In the data rows, 500 means zero.
Some points, one per row:
tensor([607., 562., 590., 624., 626., 534., 488., 527., 538., 618., 519., 567., 448., 478., 564.])
tensor([600., 475., 555., 553., 517., 600., 591., 580., 569., 593., 573., 598., 576., 495., 500.])
tensor([693., 526., 447., 607., 475., 617., 469., 499., 516., 512., 555., 451., 253., 488., 568.])
tensor([451., 316., 429., 375., 430., 507., 497., 485., 499., 416., 591., 479., 504., 579., 410.])
tensor([516., 328., 447., 535., 409., 515., 501., 493., 544., 431., 464., 438., 652., 453., 406.])
tensor([562., 402., 519., 517., 539., 565., 517., 508., 539., 472., 591., 564., 410., 590., 519.])
tensor([521., 583., 483., 535., 467., 586., 589., 443., 544., 627., 500., 655., 643., 468., 586.])
tensor([238., 496., 590., 357., 618., 331., 505., 606., 453., 460., 338., 488., 505., 558., 375.])
tensor([593., 578., 537., 624., 569., 525., 526., 661., 635., 623., 446., 538., 388., 513., 651.])
tensor([471., 411., 519., 446., 433., 363., 438., 415., 419., 440., 374., 440., 507., 438., 508.])
tensor([361., 612., 519., 500., 470., 539., 391., 273., 409., 467., 374., 388., 385., 384., 493.])
tensor([401., 400., 411., 375., 480., 408., 411., 467., 391., 382., 392., 341., 497., 400., 409.])
tensor([417., 620., 447., 535., 371., 547., 517., 337., 489., 408., 591., 524., 419., 497., 640.])
tensor([497., 627., 321., 571., 252., 380., 548., 371., 433., 521., 537., 480., 746., 648., 499.])
tensor([489., 521., 573., 517., 417., 568., 511., 387., 476., 517., 464., 504., 462., 485., 570.])
tensor([514., 462., 519., 571., 463., 528., 548., 489., 585., 571., 591., 536., 475., 643., 462.])
tensor([636., 594., 590., 660., 559., 609., 634., 582., 609., 656., 627., 592., 506., 574., 602.])
tensor([553., 508., 483., 535., 443., 498., 465., 439., 435., 499., 500., 469., 496., 364., 563.])
tensor([426., 409., 339., 535., 323., 378., 474., 536., 413., 433., 537., 224., 497., 536., 509.])
tensor([576., 541., 483., 500., 404., 441., 409., 468., 456., 527., 392., 466., 484., 447., 538.])
tensor([568., 554., 662., 553., 453., 470., 456., 420., 586., 521., 573., 459., 442., 670., 475.])
tensor([528., 475., 608., 553., 500., 549., 490., 520., 484., 569., 392., 568., 520., 437., 521.])
Then 12 other points, each followed by its number:
tensor([417., 415., 429., 517., 578., 491., 424., 392., 424., 536., 410., 540., 477., 566., 478.]) 0
tensor([630., 358., 483., 428., 418., 552., 432., 533., 387., 474., 446., 511., 413., 618., 198.]) 1
tensor([526., 541., 590., 517., 586., 512., 487., 451., 471., 541., 392., 513., 417., 448., 532.]) 2
tensor([457., 476., 357., 500., 471., 423., 366., 469., 454., 363., 374., 482., 564., 469., 362.]) 3
tensor([481., 475., 411., 553., 472., 502., 585., 534., 539., 429., 555., 491., 635., 502., 433.]) 4
tensor([486., 482., 411., 446., 253., 399., 225., 386., 379., 472., 446., 262., 506., 497., 509.]) 5
tensor([603., 434., 501., 535., 528., 564., 576., 623., 548., 563., 573., 527., 530., 528., 458.]) 6
tensor([363., 503., 519., 410., 323., 416., 453., 505., 441., 474., 392., 443., 554., 425., 573.]) 7
tensor([600., 674., 662., 660., 544., 601., 553., 598., 575., 521., 627., 599., 399., 429., 600.]) 8
tensor([637., 650., 573., 660., 577., 633., 613., 568., 606., 661., 663., 625., 583., 607., 605.]) 9
tensor([454., 456., 483., 482., 410., 427., 426., 475., 439., 528., 410., 513., 487., 412., 462.]) 10
tensor([613., 534., 537., 571., 443., 615., 548., 562., 561., 573., 573., 592., 496., 552., 500.]) 11
Which three of these numbered points are nearest to each point below by angle, seen from the average point of the first points? Their numbers follow each, nearest first.
tensor([555., 613., 555., 607., 527., 578., 527., 494., 458., 574., 482., 526., 495., 471., 610.]) > 8 9 2
tensor([588., 450., 465., 446., 495., 440., 243., 570., 445., 530., 392., 396., 581., 344., 442.]) > 10 3 5
tensor([581., 546., 465., 624., 574., 543., 666., 511., 517., 618., 573., 550., 544., 521., 626.]) > 9 11 8
tensor([468., 452., 447., 464., 475., 467., 558., 512., 488., 474., 537., 460., 470., 472., 442.]) > 4 1 3
tensor([394., 445., 429., 357., 506., 421., 479., 485., 465., 353., 446., 416., 499., 493., 378.]) > 3 10 7
tensor([438., 562., 555., 500., 463., 593., 510., 567., 412., 508., 537., 523., 499., 320., 546.]) > 8 7 2
tensor([419., 527., 483., 482., 446., 516., 501., 428., 423., 445., 537., 474., 562., 449., 563.]) > 7 5 3
tensor([412., 400., 411., 339., 461., 397., 409., 428., 379., 335., 320., 427., 457., 330., 443.]) > 10 3 7
Here are 12 other points, each followed by its number:
tensor([549., 596., 716., 589., 539., 554., 528., 490., 515., 662., 519., 489., 520., 488., 638.]) 0
tensor([412., 550., 483., 517., 545., 482., 504., 431., 376., 506., 482., 485., 426., 413., 584.]) 1
tensor([493., 628., 555., 624., 643., 546., 522., 338., 444., 562., 555., 521., 405., 416., 517.]) 2
tensor([426., 501., 411., 446., 525., 420., 384., 461., 386., 442., 428., 410., 415., 401., 555.]) 3
tensor([398., 446., 537., 392., 464., 456., 494., 638., 401., 423., 555., 350., 407., 180., 325.]) 4
tensor([538., 618., 680., 624., 629., 573., 670., 469., 440., 643., 663., 599., 646., 493., 587.]) 5
tensor([538., 567., 662., 607., 435., 667., 421., 597., 544., 597., 410., 699., 614., 538., 619.]) 6
tensor([553., 497., 519., 535., 548., 518., 582., 657., 602., 503., 591., 507., 577., 518., 458.]) 7
tensor([396., 410., 465., 428., 595., 413., 583., 537., 440., 400., 356., 481., 493., 484., 458.]) 8
tensor([604., 504., 447., 482., 430., 665., 594., 720., 566., 673., 519., 649., 342., 657., 536.]) 9
tensor([408., 430., 501., 500., 440., 578., 582., 459., 440., 473., 446., 472., 578., 578., 591.]) 10
tensor([502., 611., 608., 410., 473., 709., 538., 510., 737., 626., 591., 739., 415., 606., 521.]) 11
The same question for these:
tensor([540., 449., 608., 482., 526., 542., 438., 582., 716., 521., 519., 563., 406., 573., 456.]) > 11 7 9
tensor([372., 361., 483., 410., 536., 396., 482., 406., 436., 355., 284., 496., 650., 497., 401.]) > 8 3 10
tensor([534., 471., 537., 446., 482., 527., 636., 503., 699., 527., 555., 620., 523., 684., 472.]) > 11 7 9
tensor([490., 541., 573., 535., 497., 482., 451., 448., 439., 532., 482., 506., 451., 401., 622.]) > 1 2 0
tensor([474., 511., 429., 482., 401., 522., 596., 411., 412., 491., 591., 506., 504., 449., 583.]) > 1 10 5
tensor([536., 588., 662., 500., 539., 563., 673., 710., 651., 465., 573., 509., 626., 573., 428.]) > 7 5 11
tensor([366., 451., 429., 392., 448., 390., 381., 428., 354., 354., 428., 371., 466., 390., 480.]) > 3 4 8
tensor([571., 556., 590., 607., 589., 511., 491., 478., 533., 595., 446., 519., 486., 514., 582.]) > 0 5 2
